Named turns come first, each shown by rows before and after it. Which turns, in which order, take the first row of each pair that follows to the second? Write the first one first, as in the answered first pair.
C (before => after):
 .05 -.09 -.01 -.12  .05 -.09  .17 -.21  .02 -.03 -.06  .07  .12  .04 -.10  .13  .04  .17  .02  .08 -.20 -.08 -.04  .06 -.14 -.04  .10 -.14  .03  .05  .11  .11 -.11  .05  .07  .05 -.15  .19  .10  .02  .13  .00  .20 -.14  .15  .12 =>  .13 -.15 -.05 -.14  .07 -.13  .07 -.06  .07 -.11 -.02  .06  .24 -.14 -.14  .07  .09  .04  .10  .00 -.20  .00 -.14 -.04 -.19  .06  .02 -.01  .11 -.05  .13  .11 -.13  .01  .00 -.03 -.19  .03  .11  .06  .11 -.06  .05 -.12  .13  .13
 .06 -.19  .14  .11  .02 -.34 -.07 -.16  .03 -.14 -.02  .03 -.09  .06 -.08  .22 -.20  .11  .08 -.07 -.11  .01  .11  .07  .15  .03  .00 -.14 -.07  .23  .04  .06  .22  .28 -.15  .04  .03 -.06  .04  .00  .01  .06  .21  .05  .14  .14 =>  .09 -.17  .10  .00  .05 -.39  .05 -.24  .06 -.20  .00  .00 -.01  .13 -.14  .22 -.20  .15  .10 -.05 -.06  .03  .07  .06  .02 -.03  .06 -.12 -.10  .15  .03  .12  .07  .17 -.11  .08 -.03 -.01  .07 -.05  .01  .07  .22  .02  .24  .14
-.08 -.01  .06  .02 -.03  .07  .14 -.07 -.07 -.07  .03 -.01 -.25  .09  .20  .05 -.01  .04 -.05 -.02  .06 -.05  .25 -.01  .21 -.07 -.05 -.20  .00  .10 -.06  .01  .17  .04 -.08  .14  .04  .11 -.13  .04  .10  .15 -.02  .04 -.11 -.15 => -.03  .03 -.02 -.07 -.02  .00  .27 -.17 -.02 -.18  .09 -.10 -.17  .17  .14  .02 -.01  .13  .00  .01  .13  .03  .19 -.05 -.03 -.08  .05 -.15 -.07 -.06 -.07  .10 -.01 -.10 -.04  .21 -.04  .17 -.07 -.01  .10  .13 -.05 -.01  .04 -.11
 .15 -.12  .08 -.01  .13 -.13  .25 -.34  .02 -.39  .13  .06 -.19 -.01 -.14 -.22  .36  .08 -.07  .00  .34  .32 -.18 -.12 -.16 -.09  .08  .29 -.02 -.17 -.28  .15 -.01 -.08  .02  .19 -.02  .09  .14 -.02 -.10  .08  .03 -.12  .08 -.26 =>  .17 -.22  .08  .05  .14 -.12  .01 -.10  .01 -.37  .14  .12 -.15 -.26 -.14 -.23  .41 -.11  .00 -.09  .29  .35 -.24 -.21 -.06  .04 -.09  .39  .10 -.17 -.21  .10  .10 -.03 -.07  .06  .04 -.10  .10  .09 -.13  .03 -.09 -.10 -.04 -.24
A (before => after):
-.11 -.03  .04  .13  .01  .04 -.10 -.13  .03  .17 -.03  .15 -.13  .14 -.11  .00  .13  .00 -.17  .15 -.05 -.18  .12  .14  .15 -.15  .03 -.11  .05  .18 -.08 -.14  .00  .13  .06  .04  .07 -.12 -.10  .12  .00  .02  .18  .21 -.11 -.10 => -.04 -.12  .01  .15  .07 -.05 -.01 -.11  .11  .03 -.01  .14 -.12  .20 -.09 -.01  .17  .01 -.13  .11 -.07 -.23  .15  .07  .11 -.16  .06 -.10  .08  .15 -.12 -.11 -.07  .12  .00  .04  .03 -.10 -.09  .10  .03  .02  .18  .27 -.08 -.13
-.06  .05 -.03 -.06 -.04  .02 -.17  .06 -.05  .11 -.03  .01  .10 -.13 -.04 -.03  .00 -.09  .06 -.04 -.02  .07 -.10 -.09 -.04  .10 -.04  .06  .03 -.05  .05 -.10  .08  .06  .00 -.03  .03 -.07  .00  .04 -.07 -.01 -.03 -.11 -.08  .03 =>  .00 -.06 -.04  .00 -.02 -.12 -.09  .10  .03 -.06 -.01 -.02  .04 -.09  .01  .01  .04 -.06  .09 -.09 -.07  .02 -.06 -.20 -.01  .07 -.01  .04  .09 -.03  .02 -.07  .07  .08 -.12 -.03  .01 -.08 -.03  .07 -.05  .01 -.06 -.05 -.06 -.01
-.05  .09  .05 -.06 -.09  .00 -.16 -.09 -.03  .27  .00 -.01 -.05 -.04 -.11 -.02 -.18  .02  .00 -.07 -.10 -.05  .03  .05  .11 -.04 -.09 -.14 -.01  .16  .07 -.01  .10  .18  .07  .03  .02  .08 -.04  .06  .08 -.05  .19 -.04 -.03  .01 =>  .11 -.10  .02  .01 -.04 -.22  .01 -.06  .09 -.03  .02 -.05 -.07  .06 -.03  .02 -.10  .03  .07 -.15 -.13 -.12  .10 -.15  .10 -.06 -.05 -.15  .03  .14  .00  .02  .06  .18 -.11  .03 -.03  .06 -.03  .11  .16 -.01  .17  .05 -.02 -.06
S (before => after):
 .18 -.08 -.16 -.04  .13 -.27  .08  .03  .19 -.07 -.14  .24 -.02  .04  .05  .09 -.36 -.04 -.01  .07 -.06 -.03  .08  .03 -.06 -.06  .10 -.11  .17  .08 -.19 -.05 -.01  .11 -.21 -.04 -.17 -.09 -.24  .07  .04 -.09 -.03  .11  .01 -.06 =>  .12  .01 -.18 -.07  .09 -.27  .14 -.07  .15 -.03 -.13  .19 -.05  .03  .05  .12 -.42  .04  .00  .10 -.09 -.02  .11  .09 -.09 -.05  .09 -.18  .11  .09 -.17 -.04  .01  .13 -.17  .01 -.15 -.01 -.22  .08  .04 -.06  .00  .05  .08 -.01
-.23  .05 -.01  .07 -.05  .13 -.11  .19 -.06  .09  .03  .02 -.10 -.04 -.04 -.07  .00 -.09 -.10  .02  .04  .08  .07  .09  .12  .05 -.13 -.11  .06  .04  .07 -.15  .13  .07 -.06 -.06  .00 -.06 -.11  .05  .10  .05 -.20 -.09 -.19 -.07 => -.24  .10 -.04  .03 -.07  .08 -.08  .17 -.07  .07  .05 -.02 -.13 -.07 -.02 -.04 -.01 -.08 -.05  .01  .02  .09  .11  .07  .09  .07 -.15 -.14  .05  .04  .07 -.10  .17  .10 -.09 -.02  .00 -.06 -.11  .07  .11  .08 -.22 -.12 -.15 -.04
 .04 -.07 -.05  .06 -.01 -.19 -.07  .18  .01 -.09  .01  .01  .05 -.24  .06  .09  .07 -.12  .10 -.11 -.13  .04 -.03 -.19  .09  .10 -.17  .03  .11 -.06  .08  .07  .08  .14 -.15 -.01 -.01 -.18 -.01  .16 -.04 -.07 -.14 -.08  .02  .06 => -.13  .20  .00 -.05 -.10 -.07  .01 -.17 -.13  .19 -.06 -.02 -.04 -.07  .00  .15 -.11  .09 -.01  .08 -.12  .01  .04  .08  .05  .00 -.08 -.19 -.08  .04  .06  .09  .14  .18  .13  .16  .01  .08  .07  .06 -.05 -.04  .07 -.18  .12  .15
D (before => after):
 .03 -.03 -.13  .11 -.10 -.07 -.17  .08  .02  .15 -.27  .16  .02 -.08 -.25 -.01  .02  .00  .04 -.12 -.09 -.02  .15  .02  .11  .00  .02 -.05  .11 -.08 -.02 -.18  .07  .04 -.01 -.16  .03 -.27  .04  .05 -.18  .02  .08  .14  .06  .12 =>  .08 -.12 -.10  .12 -.02 -.04 -.08  .05  .09  .09 -.29  .17  .05  .05 -.29 -.07  .06  .01  .02 -.11 -.02 -.08  .11  .03  .05 -.08  .13  .00  .10 -.12 -.07 -.20 -.07 -.06  .00 -.15 -.02 -.25  .05 -.03 -.17  .03  .11  .19  .07  .05
-.04 -.03 -.20  .16 -.10 -.15  .05  .16  .10  .12  .14  .11  .09 -.23  .16  .30  .14 -.10  .25  .02 -.02 -.09  .03 -.09 -.14 -.04 -.04  .02  .01 -.15  .07  .20 -.13  .10 -.02 -.07 -.04 -.03  .08  .13 -.09 -.04 -.14  .01 -.12  .03 => -.02 -.14 -.11  .25 -.06 -.16  .14  .10  .16  .10  .07  .16 -.03  .01  .18  .33  .12 -.05  .15  .04 -.02 -.23  .14 -.05 -.02 -.14  .10 -.05  .01  .00  .01  .15 -.13  .14  .00 -.04 -.02  .03  .09  .06 -.06  .00  .04  .12 -.19 -.07
 .12 -.25  .11  .07 -.02 -.13 -.09 -.03  .00 -.27 -.02 -.03 -.02  .13  .09  .14  .10 -.08  .08 -.04 -.20 -.17  .03 -.24  .09  .08 -.05 -.08 -.15  .28  .02  .12 -.06  .00 -.08 -.05 -.27 -.20  .18 -.02  .04  .09  .18  .01  .02  .02 =>  .13 -.21  .04 -.04 -.01 -.11 -.10 -.02  .02 -.30  .02 -.08  .12  .04  .07  .05  .13 -.14  .11 -.04 -.11 -.04 -.10 -.25 -.07  .13 -.08  .06 -.13  .10  .07  .14 -.17 -.15 -.08 -.08 -.34 -.27  .18 -.02 -.01  .07  .03 -.05  .08  .04
-.07  .16 -.13 -.13  .02  .09  .15 -.10 -.20  .01  .10  .01 -.12 -.04  .08  .02  .11  .19  .01  .06  .22 -.06 -.03  .07 -.15 -.07 -.05 -.07  .02 -.12 -.08 -.08  .01 -.12  .02  .14  .02  .04 -.15  .06 -.04 -.03 -.12 -.05  .09 -.18 => -.10  .16 -.12 -.10 -.03  .08  .14 -.09 -.21  .04  .08  .03 -.18 -.07  .12  .09  .09  .23  .01  .03  .16 -.10  .06  .08 -.07 -.05 -.08 -.12  .01 -.03 -.09 -.06  .12  .00  .03  .15  .07  .05 -.16  .07 -.03 -.02 -.06 -.05  .06 -.17
Then:
Each pair is two turns apart.
 .03  .03  .07 -.13  .00 -.01  .00 -.04 -.04  .03 -.03  .00  .02 -.01 -.02 -.02 -.02  .05 -.03  .01  .01 -.10 -.02  .13 -.06  .01  .02  .01 -.09  .02  .02  .07 -.11  .01  .12  .02  .05  .09  .06 -.01 -.03 -.02  .02 -.04  .04 -.03 =>  .05  .00  .07 -.11  .01  .01 -.11  .09 -.04  .01 -.02  .02  .05 -.11 -.04 -.04  .01 -.04  .03 -.03  .01 -.07 -.06  .08 -.01  .05 -.07  .07 -.03  .01  .04  .04 -.09  .02  .05 -.02  .08 -.03  .05  .02 -.04 -.04 -.03 -.04  .01 -.03
C, C
-.08 -.24 -.16  .21 -.14  .39  .12  .23 -.16 -.12  .17 -.04 -.30  .03  .48 -.21  .29 -.02 -.08 -.09  .09 -.19  .35 -.01  .52 -.14  .03  .00  .00  .10 -.07 -.13  .30  .05 -.16 -.09 -.02  .07 -.38 -.01 -.02  .15 -.30  .32 -.35 -.39 => -.07 -.19 -.26  .00 -.07  .56  .13  .21 -.16 -.06  .24 -.09  .02  .00  .28 -.46  .30 -.12 -.07  .02  .33  .02  .01  .06  .15 -.14  .15  .33 -.05 -.28 -.02 -.10 -.06 -.40 -.01 -.15 -.16  .01 -.34 -.13 -.09  .05 -.50  .27 -.23 -.39
D, A
 .03 -.10  .04 -.05  .04  .07 -.14  .15  .06 -.01 -.08  .04  .09 -.32 -.09  .05  .20 -.08  .07 -.14 -.03 -.08 -.08  .01 -.10 -.07  .03  .05 -.04 -.05 -.09  .01  .07  .09 -.01 -.02 -.01 -.14  .02  .09  .00 -.10 -.04  .06  .03  .12 =>  .00 -.08  .07  .00 -.02  .09 -.14  .12  .00  .02 -.10  .03 -.02 -.29 -.01  .12  .18 -.03  .03 -.13 -.08 -.10  .04  .03  .01 -.10  .00 -.08 -.05  .06 -.10  .01  .18  .23 -.04  .02  .04 -.08  .00  .11  .01 -.05  .01  .07 -.03  .10
C, S
 .09  .17 -.19 -.07  .10  .11  .02  .11 -.09 -.17  .08 -.02 -.20 -.17  .26  .10  .15  .04 -.02 -.02  .02  .14  .08 -.12  .16  .03 -.20  .09 -.01 -.19  .21 -.07  .15 -.18 -.15 -.13  .07  .10 -.32  .11 -.10  .25 -.41 -.03  .02 -.11 =>  .12  .07 -.21 -.08  .18  .13  .12  .05 -.01 -.25  .06 -.01 -.16 -.02  .21  .03  .16  .05 -.06  .02  .08  .14  .01 -.09  .08 -.02 -.07  .17 -.01 -.26  .17 -.07 -.04 -.33 -.12 -.13 -.01  .16 -.32  .00 -.08  .26 -.39  .02  .01 -.18
D, D
 .25 -.09  .00  .12  .07  .02 -.25 -.07  .10 -.17  .03 -.03  .10 -.07 -.05 -.06  .02  .02  .02 -.10 -.07  .12 -.12 -.13 -.12  .04 -.15  .01 -.08  .13 -.04 -.12  .35 -.02  .06 -.01 -.10  .08 -.05  .04 -.03  .07  .06 -.11  .03  .09 =>  .23 -.11  .08  .10  .11  .10 -.23 -.14  .12 -.11 -.01 -.01  .10  .05 -.12 -.10  .01  .03 -.05 -.04  .00  .07 -.13 -.03 -.14 -.02 -.03  .01 -.12  .15 -.04 -.14  .26 -.10  .16  .00 -.13  .15 -.02 -.04 -.02  .09  .16 -.09  .03  .05
D, A
